Here is a table of points, one per row:
tensor([ 0.15, -1.91,  0.90, -1.41,  1.32,  0.70, -0.07, -0.64, -0.19,
        -0.35,  0.65, -1.75, -0.60,  0.86, -0.74,  0.17,  0.76, -0.99,
        -0.14, -0.79,  0.07, -0.76,  1.34,  0.17])
tensor([ 2.36,  0.01,  0.30, -0.84,  0.35, -1.02, -1.02,  0.91,  1.81,
        -0.28, -0.45,  1.07, -0.59,  0.82,  1.00,  0.94,  1.26, -1.34,
         0.31,  0.25,  0.70, -1.70,  1.26,  1.89])
tensor([-0.64, -2.22, -0.33,  0.03, -1.20, -0.10, -1.13,  1.62, -0.34,
         3.13, -0.65,  0.39, -0.63,  1.26, -1.00, -0.57, -0.96, -0.12,
         0.21, -1.75,  0.67, -0.09, -0.23,  0.10])
tensor([ 0.11,  0.88,  0.63,  0.34, -0.02, -0.36,  1.16, -0.07, -1.35,
        -0.26,  0.07, -1.38,  0.62,  1.33, -1.21, -2.23, -1.69,  1.47,
        -1.10,  1.28, -0.61,  0.26,  0.30,  0.36])
tensor([-0.45, -0.05, -0.41, -0.06,  0.81, -2.23,  0.84, -0.49,  1.19,
         2.40, -0.70,  0.46,  2.00, -0.51, -0.93,  0.02,  0.85,  0.48,
         0.18, -0.64,  0.87,  1.57, -0.17, -1.21])
tensor([ 0.75,  0.95,  3.02, -0.56, -1.70,  1.05, -0.25,  0.59, -0.33,
         0.88,  1.67,  0.56, -0.72,  0.11,  1.15,  0.57,  0.84, -0.38,
         0.17,  0.86, -0.01,  0.21,  0.01,  0.52])
tensor([-1.09,  0.77,  0.59, -1.12,  1.65,  0.11, -2.10, -0.35, -0.65,
        -0.42, -0.97, -0.94, -0.61,  0.01,  0.87,  0.22, -0.77,  0.23,
         0.58,  0.03,  0.87,  1.02,  0.73, -2.37])
tensor([-0.23, -0.20,  1.33,  0.01,  1.14,  0.28, -0.28,  1.83, -1.14,
        -1.45,  0.05, -0.51, -1.00, -0.60, -0.24,  1.15,  1.77, -0.88,
         0.43,  0.07,  0.52, -0.51, -0.68, -0.08])
tensor([ 2.40,  0.94,  0.05,  1.98,  1.33, -0.57,  0.59, -0.25, -0.35,
        -0.63, -1.73, -1.02,  0.93, -0.58, -1.17,  0.07, -0.97, -0.91,
        -0.03, -0.31, -1.30,  0.16, -1.71,  1.19])
tensor([ 1.97, -1.14,  0.11, -0.07,  0.60,  0.75, -0.24, -0.54,  0.02,
         0.16,  0.97,  0.17,  0.60, -0.73, -0.35,  0.09,  0.81,  0.68,
        -0.57,  2.07,  1.80, -0.82,  0.09, -0.77])
tensor([-0.18,  1.08, -0.04, -1.10, -1.28, -0.56,  0.62,  0.62,  0.57,
        -2.34, -0.04, -0.99, -0.48,  1.25, -0.94, -0.17,  1.23, -1.69,
        -1.09, -0.52,  2.06, -0.26, -1.18, -0.18])
tensor([-0.75,  0.14,  0.16,  0.22,  0.71,  0.26, -1.39,  0.04,  1.36,
        -0.95,  0.51,  1.07,  0.69, -0.18,  0.75, -1.34, -0.46, -1.20,
        -1.85, -0.95, -0.19,  0.38,  0.76, -1.52])
tensor([ 0.32,  1.61,  0.64,  1.21,  0.04, -0.03, -0.75, -0.26,  0.52,
         0.94,  2.33, -0.73, -0.71,  0.84, -2.28,  1.01, -0.20, -0.56,
         0.89,  0.10,  0.02, -0.94,  0.68, -1.49])
tensor([-1.04, -0.09, -0.96,  0.18,  0.15, -0.49, -0.76, -0.94, -0.78,
         0.09,  1.00, -1.80, -0.35, -1.52,  1.64, -1.67,  0.85, -0.59,
         1.09,  0.94, -1.93, -1.41, -0.42,  0.36])
tensor([ 0.65,  0.33,  1.08,  0.31,  0.39,  0.59,  0.86,  1.12, -0.66,
        -0.27,  2.54,  1.25, -0.62,  0.85,  1.00,  0.19, -0.12,  0.13,
        -0.23, -1.36,  0.06, -1.50, -0.06, -1.30])
tensor([-0.94, -1.57,  0.93, -0.20,  0.80, -1.81, -0.37, -0.69,  0.74,
         0.45, -0.14,  2.18, -0.94,  1.11,  0.03, -1.44,  0.24,  0.06,
         0.14, -1.12, -0.38,  2.23,  0.03,  0.30])
tensor([ 0.79,  0.47, -1.32, -0.05,  0.03,  1.56,  1.55, -1.30,  0.87,
         0.24, -0.24, -0.51, -1.09, -0.50,  0.72, -0.09,  1.01, -1.57,
        -0.08,  1.91,  1.30,  1.77,  0.76,  0.81])
tensor([ 0.18,  0.34, -0.38, -1.38,  0.24,  0.31,  0.63,  1.43,  1.45,
        -0.49, -0.56, -1.44,  0.83, -0.19, -0.14,  2.08, -0.91, -0.85,
        -1.03,  0.48, -1.06,  2.03,  0.98,  0.07])
tensor([-0.28,  0.61, -0.66,  0.03, -0.59,  1.07, -2.05,  0.46,  2.64,
         0.16, -0.29, -0.01, -0.28,  0.30, -0.46, -0.35, -0.64, -0.32,
         1.71,  0.70, -0.14, -1.93, -0.06,  0.27])
tensor([-0.83,  0.14,  0.83, -1.43, -0.76, -0.17, -0.65, -2.12, -1.06,
        -0.78, -0.25, -0.19,  0.80, -0.90,  0.34,  0.32, -1.99, -0.70,
        -1.85,  0.94, -0.41, -0.86, -0.37, -0.12])
tensor([-0.30,  0.91, -1.26,  1.30, -1.20, -0.52,  0.91, -1.42, -0.26,
        -0.02,  0.42,  0.54, -1.28, -1.19, -0.61,  1.07,  0.89,  1.75,
        -2.54, -1.29, -1.04, -1.33,  1.86,  0.65])
tensor([ 0.75,  0.44, -1.62,  0.66, -0.89, -0.23, -0.87, -0.54, -1.55,
         0.32, -0.28,  1.62, -0.23,  0.18,  1.47,  0.00, -0.74, -0.02,
        -1.40,  1.51, -0.16, -0.32, -0.04,  1.87])
tensor([-0.35, -1.08,  0.68,  1.90, -0.84, -0.51, -0.66, -1.37, -2.54,
        -1.25, -1.16,  1.94, -1.40, -2.09, -1.46,  1.29,  0.04,  1.03,
         0.11, -0.62, -0.15, -0.51,  1.86, -0.01])
tensor([-0.48, -1.21,  0.26,  0.90,  0.61,  1.61,  0.49, -0.43,  0.40,
        -1.04,  0.05, -0.28, -1.09,  1.02, -0.07,  0.15,  0.16,  0.92,
         0.16,  0.89,  2.13, -0.33,  0.77, -0.24])
tensor([-0.91, -0.69,  0.12, -0.25, -1.54,  0.28,  0.56,  0.23,  0.97,
         0.58, -2.42, -1.29,  0.76,  0.93,  1.03,  0.00,  0.13,  1.00,
        -0.12, -0.67, -0.02,  2.23, -0.15, -2.92])
tensor([ 1.57, -0.10, -1.60, -0.72, -0.79, -0.06, -1.28,  1.28,  0.56,
        -0.47,  2.02,  0.09, -0.17, -1.23,  0.89,  0.47, -1.51, -0.41,
         0.36, -0.50,  0.17,  1.38, -0.48, -1.37])
tensor([ 0.98,  0.25, -0.27, -0.68,  1.28,  0.82, -0.31,  0.95, -0.29,
         1.21,  0.30,  0.98, -1.19, -0.16, -1.70, -1.54,  1.02, -1.46,
        -2.43,  0.35, -0.06, -0.45, -0.17, -0.29])
tensor([ 0.27,  0.07,  0.89,  0.54,  0.34,  0.04,  0.94,  0.18, -2.14,
         0.01, -0.24,  0.32,  2.55,  1.31,  0.45, -0.64,  0.59, -0.55,
         0.04,  0.12, -2.17, -0.28, -0.99,  0.34])
tensor([-0.19, -0.97,  0.06,  0.53, -2.87, -0.39,  0.46, -1.76, -0.85,
        -1.49, -0.41,  0.74,  0.58, -2.18, -1.46, -1.30, -0.53, -0.02,
         0.19, -0.63, -0.20, -0.01,  1.52,  0.00])
tensor([-2.49, -1.75,  0.46,  0.59, -0.43, -1.58,  0.37, -0.37,  1.27,
         1.75, -0.84,  0.69,  0.15,  0.74, -0.62,  0.30, -0.11, -0.23,
         0.27, -0.35,  0.12,  1.00, -0.60, -0.94])
tensor([ 0.09, -1.48, -0.85,  0.42, -1.79, -2.17,  1.93, -0.28,  0.12,
        -0.89, -0.22, -0.01, -1.44, -0.89, -0.02,  1.00,  1.17,  1.04,
        -0.29,  0.73, -1.51, -1.10,  1.42, -0.12])
There is one direction along which these points spread out most. Take the direction at right angles to it along which they spread out most. Go by this last direction. Where along it does each point below lie, from 0 to 99? 50 is the average, and the first point above lies past it. One standard deviation of the points above along it is 16.
tensor([ 0.96,  0.19,  1.17,  0.43, -0.17,  2.23, -0.28, -1.75,  0.40,
        -0.17,  0.84, -0.23,  0.81, -0.05, -0.15,  0.28,  2.14,  0.40,
         1.07, -1.65,  0.46, -0.22, -0.75, -0.25]) 59
tensor([-1.01, -0.20,  0.79,  3.03,  1.32,  0.70, -1.68,  0.44,  1.20,
         0.54,  0.46,  0.21, -0.35, -0.59,  1.23,  1.76, -0.03,  0.12,
        -1.39,  0.59,  0.02,  0.08, -1.93, -0.11]) 55
tensor([-0.02,  2.78, -0.71,  0.51,  0.31, -0.97,  3.14,  0.41, -0.48,
         0.62, -1.76,  0.21,  0.01, -0.71,  2.10, -0.30, -0.35,  0.18,
         0.22,  0.13,  0.11, -0.58, -1.02, -0.04]) 47
tensor([ 0.28,  0.20, -0.76, -1.11,  0.69,  0.64,  0.75,  0.48,  0.30,
        -0.34, -0.29,  0.44,  0.13, -1.00, -0.66, -0.88, -0.80,  2.03,
         0.66,  0.64, -1.35, -1.26, -1.85,  0.37]) 52
tensor([ 1.69,  0.65, -1.75, -0.43,  0.60, -0.67,  1.05, -0.73, -1.65,
         0.09, -0.26, -1.45,  0.32,  1.05,  0.04, -1.38, -0.56,  1.23,
         1.32,  1.12, -0.36,  0.57, -0.37,  0.65]) 51
tensor([ 0.07,  1.07, -0.62, -0.23, -0.23, -1.11, -1.34,  0.34,  1.24,
         1.88, -1.39,  0.26, -1.23,  0.21,  0.12,  0.43, -0.73,  1.23,
         0.80, -2.18, -0.03,  1.92, -0.05,  0.73]) 32
tensor([-1.19, -1.12,  0.11, -2.17, -0.18,  1.94,  1.30,  0.57, -0.80,
        -0.18,  0.43, -0.55,  0.82, -0.43,  0.26,  1.10,  0.57, -1.76,
         1.15,  0.10,  1.48, -0.35,  0.25,  0.79]) 62
tensor([-1.42,  0.22,  0.73, -0.32,  0.36,  0.79, -1.48,  1.86,  0.96,
        -0.18,  0.61,  0.28,  0.72, -0.79,  1.47, -1.40, -0.62, -0.25,
         0.12, -0.57,  0.73,  0.39,  1.62,  1.09]) 55
tensor([-1.71, -0.94, -1.23, -0.26, -0.79, -0.78, -1.69,  1.08,  0.20,
        -0.78, -0.20,  0.12,  2.09,  1.64,  0.05,  0.97,  1.35,  1.99,
         1.09,  0.76,  0.07,  2.10, -0.89,  0.03]) 33
tensor([-0.19,  0.47, -1.68, -0.20,  1.49,  1.45,  0.72, -0.47, -1.02,
        -0.53, -0.05,  1.08,  1.17,  1.60, -0.04, -0.33, -1.58, -0.65,
         2.25,  0.11, -1.18, -1.14, -0.69,  0.68]) 57
tensor([ 0.35,  1.17,  0.63, -0.54,  0.69, -0.89,  1.77,  0.34, -0.37,
         0.10,  0.61, -1.55,  0.40, -0.42, -0.38, -0.04, -1.40,  1.47,
         0.63, -0.79,  0.01, -0.65, -1.38,  2.07]) 54
